Families of rows that turns and mirrors carry onto each other, the same ones carrying the whole set onto itself: the rest of each named row's family, in list order:
6 families of 6 rows:
lusip: [-24   6   2 -18 -16  64  26 -48 -11   9  -8  -1]
riru: [-28  41  15  -8 -41  -7  10 -66 -37  30  12  14]
Moz: [ -9 -11  -7  13 -19 -42  -1 -45 -62  15  50 -18]
vekod: [ 21   9 -43   7  -6  34   0 -34  25   7 -43  30]
mutu: [ 62 -32 -60  17  -4  -9   7 -19 -18  -4 -15   0]
gizup: [ 25  26  -8 -12  -1  -4  26  10  15  24 -36  23]
boviz: [ 34 -43 -42  23  -2 -37   1 -21 -50   0  26 -21]
lipid: [-42  34  14   2 -18 -21 -16 -70 -24  -4  26   9]
lod: [ 38   8 -43  12  -6  25  20 -24  -2  13 -57  16]
Sati: [-26  40   5  14 -16  22  20 -38 -27  35 -35   6]
buk: [ -9  -9 -11   7  -8 -47 -25 -61 -32 -25  52  -3]
Zini: [ 13  -1   2 -17 -17 -64   6 -10 -25  14  49   6]
mer: [ 18 -55 -31 -11  -9  16  10 -37 -32 -18  46 -20]
fim: [ 34 -39 -53   8 -12 -30 -24 -41 -11 -13  45   9]
lumok: [-20  40  -9  -3 -22  28  -4 -57  15  20 -23  36]
meb: [-37  30  17   9 -27 -13   9 -53 -50  33  19  -4]
pirak: [-12 -32  -1 -21 -22  13   9 -53 -40  -3  61 -18]
Fuz: [ 43 -35 -42   9 -21 -40  -4 -37 -44  -2  41  -7]
rigis: [ 30 -50 -43  -7   1  42  18 -24 -12 -16   4 -14]
Pozon: [ 37 -21 -51  22  20  -2  -9 -22   9 -32 -29   6]
vek: [ -5  -1  -5  -2 -38 -42  -4 -62 -55  15  54   0]
Feme: [-37   2  10 -23 -27  38  16 -60 -31   7  34  -7]
takov: [ 50 -32 -63  13  -2   4 -11 -26  11 -10 -10  18]
vun: [-33  48   7   7  -9  13  -3 -59   1   0 -27  17]
neni: [ 42 -31 -52  30   9   1  13  -8 -24   3 -29 -11]
sez: [  5  22 -26  15  11  24   0 -35  16 -13 -54  17]
gozon: [ 46 -23 -23 -11  -2 -53   9   8 -11   6  26   4]
vuka: [ 52  -8 -28  -8   3 -26  20  17   8   9 -16  13]
Sasuv: [ -7  45  -4   1 -24  29  19 -45 -10  32 -43  23]
puti: [ 10 -20 -26  -9  -1  67  27 -30  -2  -2 -23  -4]
Regi: [ 29 -34 -44  19   9 -38 -22 -36 -17 -34  24  -6]
povak: [-14  33  22 -24 -24 -41  14 -19 -17  30  30  17]
tisa: [ 16   9 -30  24   4  30  24 -17 -14  21 -59   2]
miko: [-34  30   4  -8 -35  -5 -15 -71 -11  20  29  26]
zepem: [ -8  -9 -16  -3 -31 -34 -25 -63 -25   2  64  14]
dereg: [ -6  46  20 -20 -15 -13  23  -9   3  34 -14  24]

The rest of the family of miko: vekod, fim, lumok, takov, zepem
The rest of the family of lod: riru, mutu, Fuz, vek, Sasuv
The rest of the family of lusip: mer, pirak, rigis, Feme, puti
The rest of the family of lipid: buk, Pozon, vun, sez, Regi

Families of rows that turns and mirrors carry onto each other, the same ones carrying the whole set onto itself: the rest of each named row's family, in list order:
4 families of 8 rows:
megob: [-53  -2   9  22  19  43  11  23 -33 -31  43  11  31  27  21 -28 -24  15
  -8  24   1  -8 -26   3 -17   7   7  27 -22 -20 -19   7  13 -45   1  -5
 -26]
Madu: [ 13  -9 -27 -11   9  59 -35 -16 -13  23   4  -5 -47 -38  16  24  18  -8
  17 -26  -5 -38  -2 -42  33 -18  -2 -33 -20 -49  -3 -22 -12 -16  14  12
 -15]
Bivaz: [  7  16 -33   7 -20  59 -29 -23  -5  20  13 -19 -54 -34   1  34  19  -7
  16 -17  -2  -9  -8 -42  15 -14   6 -26 -46 -43 -16 -28 -17 -17  22  12
 -16]
bip: [ 34  18  10 -16  -5 -50  16 -12   6  28 -56 -12 -25  -7  13  38 -16  21
  11 -50 -23   6  17  -1  42 -21   1 -51 -35  40  41 -10 -13  17  -4  -3
  10]
nezak: [ -8  23  28  24 -12 -19   2  28   5 -33  -9 -18  55  48 -13   8   8  13
  -7  13  38  36   7  32 -23  20  32   7   1  35  -8  -7  24  -8 -41 -35
 -13]
nuzip: [-28  14   3 -15 -49 -39 -24  -2  25 -42  11 -36  32 -13 -14  -7   2 -20
 -24 -51 -12 -16   6  10 -31 -27  24 -36  28 -31  22 -10 -14 -20  39 -17
  18]
vaz: [-43  18  -9  19   7  36  24  26 -26 -43  40   1   8  23  -1 -30 -23  17
   2  37  10  17 -24   5 -44   8  17  28 -29  -5 -24  10   7 -36  10  -3
 -23]
tero: [ 34   9  12  22  -5   0  11  -2   5  -6  17  36 -48  -8  39  -4 -31 -12
  10   0 -51   0 -11 -15 -29   6   4 -16   9  42  13  -2  -1  42 -55 -22
  41]
niso: [-16  -4  15 -27 -20 -39 -30  16  18 -23  10 -22  28 -14   1 -18 -15 -12
 -25 -54 -10 -28   4  24 -34 -28  17 -20  48 -28  31 -13   2 -35  29 -14
  21]
peb: [ 39   4  27  18  -1  11 -11   4   0  13   5  31 -10 -24  59   4 -25 -15
  22   6 -47  11   1 -19 -29  36  12  -2   3  44  32   8  -1  30 -20   6
  40]
Luki: [ 22 -19 -22  34  42  52   2 -13  -7  25   6  -8 -15  12 -22  34  13  -1
  -1  20   7  -4  16 -54  41  57  -6  -6 -15  33 -31 -32  11  18 -14  13
  -9]
lege: [ -5  15  36  33  -1 -28  18  44  12 -44  -9 -24  74  36  -5   4 -10  18
   5   6  22  20  -5  38  10  28  11   5  -4  31   5  -5  20  -6 -15 -29
 -14]
Domot: [ 64  28  -2 -20   4 -42  -5 -13  17  23 -53 -28  -7 -28  20  40 -16 -10
  20 -34 -26   8  16   2  27 -11  -7 -18 -40  37  44  -2 -23   5   4  -4
  14]
pofe: [  1  -4 -27  35  20  46   9 -42  -8  39   1 -21 -18  19 -27  34  29 -24
  -5  26  11  10  11 -54  34  49   6   8 -19  19 -17 -27   3  16 -26  13
   1]
Lazu: [-38  -5  -2  23 -10  35  36  18 -24 -35  48  20  -7  33  -5 -22 -45  16
 -15  27  -9  -7 -47   0 -10  -9  -7  21 -13 -19 -23  -9  14 -41 -21 -23
 -10]
gedi: [  8 -10 -26   2 -31  43  -9 -21 -14  24  17  -1 -59 -20  -3  21 -17  -2
  17 -24 -24 -31 -14 -46  34 -31 -21 -57 -24 -50 -20 -27  -8 -21 -10   1
  -2]
Fomi: [-38   0   9  17  -2  43  28  19 -22 -35  52  -1  30  39  16 -24 -41   7
 -12  18   4  -7 -37   8 -19  21   9  20 -29 -22 -23   5   7 -36  -7  -2
 -34]
vulin: [-21  -1  15 -15 -39 -44  -9   4   9 -32  19  -7   6   1 -10 -23 -32 -10
 -18 -58 -17 -38  -1  17 -28 -48  13 -62  34 -23  11 -14  -7 -18  -9 -27
  20]
fovan: [ 62  26 -14 -38 -14 -28  -4 -18   4  19 -51 -25 -12  -6  22  46 -13  -1
  30 -27 -11  31  36   3   7 -10   6 -45 -26  35  37  17 -13  11  -8  -9
   6]
Bap: [ 31  18   0  16 -11  -2   4  -3   9 -14   0  17 -18 -23  40  -3  -7 -20
  29  13 -49  20   9 -23 -45  32  11 -18   6  42  27  21 -12  49  -8   1
  41]
bufid: [-42   0 -45 -43   5 -22  30 -36 -13  -3  -7 -55  25  34 -46   1 -20 -15
 -40 -21   9  -7  19  -2  13 -16   0 -11  -6 -16  13   0 -11 -54  42   5
 -10]
mis: [-53  -3 -17 -18  15 -48  31 -12 -18  19 -21 -35   3  24 -62  -8 -17  19
 -41 -29   3 -23  -3  -5  36 -25 -16 -10 -17 -10   0 -26  -5 -57  27  15
  -4]
lofu: [-37  13 -31 -27  37 -37   5 -16 -22  -1   1 -51  22  14 -60   0 -15 -18
 -45 -30  10 -27  12  12  22 -19 -13   5  -8 -10  -4 -13 -15 -54  38  15
 -16]
mumu: [  8   4 -18  38  43  41   4  -9 -22  27   8 -14 -14   1 -25  34  23 -14
  10  19  12  -3  12 -38  51  58 -13 -11 -13  29 -29 -23   2  27 -18  28
 -12]
Dol: [ -6  -3 -11  36  28  13  18  -8 -29  33 -15   9 -36  11 -36  27  29  13
  -9  27   4   0  -7 -45  55  38 -25   4 -12  28 -23 -24  10  24 -29  18
   2]
Lubam: [ 54   7  17  10  -7   3   4  -2  21  10   9  15 -20 -16  54  -2 -32 -24
  21   2 -45   8 -11 -17 -40  39   8   3  -5  37  20   6  -7  30 -34   4
  35]
ravov: [  4  -1  37  21   4 -25   8  38  19 -47 -17 -10  73  43  -5  -2 -12  24
  -6  11  21  11   3  19  -4  20  21   5  -6  44  -1  -7  17 -15 -24 -46
 -15]
Tor: [-31  -6 -29 -38  28 -23   1 -16 -22  -5   5 -38  28  25 -60   8 -32  -4
 -60 -27  12 -28  20  -3  17 -13 -11  -7  -3  -2 -10 -14 -12 -61  47   8
 -19]
dabuv: [-21  16  39  29   0 -47  27  40  -4 -38 -15   4  35  47 -14  12   4  41
 -20  -5  10  18  -7  32  16  10  11  -3   7  38   6  -9  25  15 -33 -33
 -13]
Zumup: [ -1   2   7 -37 -28 -48 -24   9  23 -33  11 -27  21  -6  -9 -23 -12 -28
 -27 -53  -3 -35  -1  19 -44 -27   9 -23  40 -35  11  -5 -11 -27   6 -13
  15]
bupa: [ 22  -1 -34 -14 -10  53 -28 -24 -14  15  20 -14 -44 -23  14  32  14 -17
  12 -30  -7 -36  -7 -43  27  -7 -14 -41 -23 -55 -21 -12 -16  -3  -2  16
 -26]
zuned: [ 70  16  -4 -31   3 -39 -22 -21  11  19 -54 -15  -1 -16  22  46 -19   0
   6 -32 -33   4  33 -13  18 -14  -6 -33 -36  43  27   1 -18  -3  -3 -15
   7]

The rest of the family of gedi: bip, tero, Lazu, vulin, mis, Dol, dabuv
The rest of the family of Madu: megob, niso, peb, Luki, ravov, Tor, zuned
The rest of the family of Bap: Bivaz, nezak, nuzip, vaz, pofe, fovan, bufid

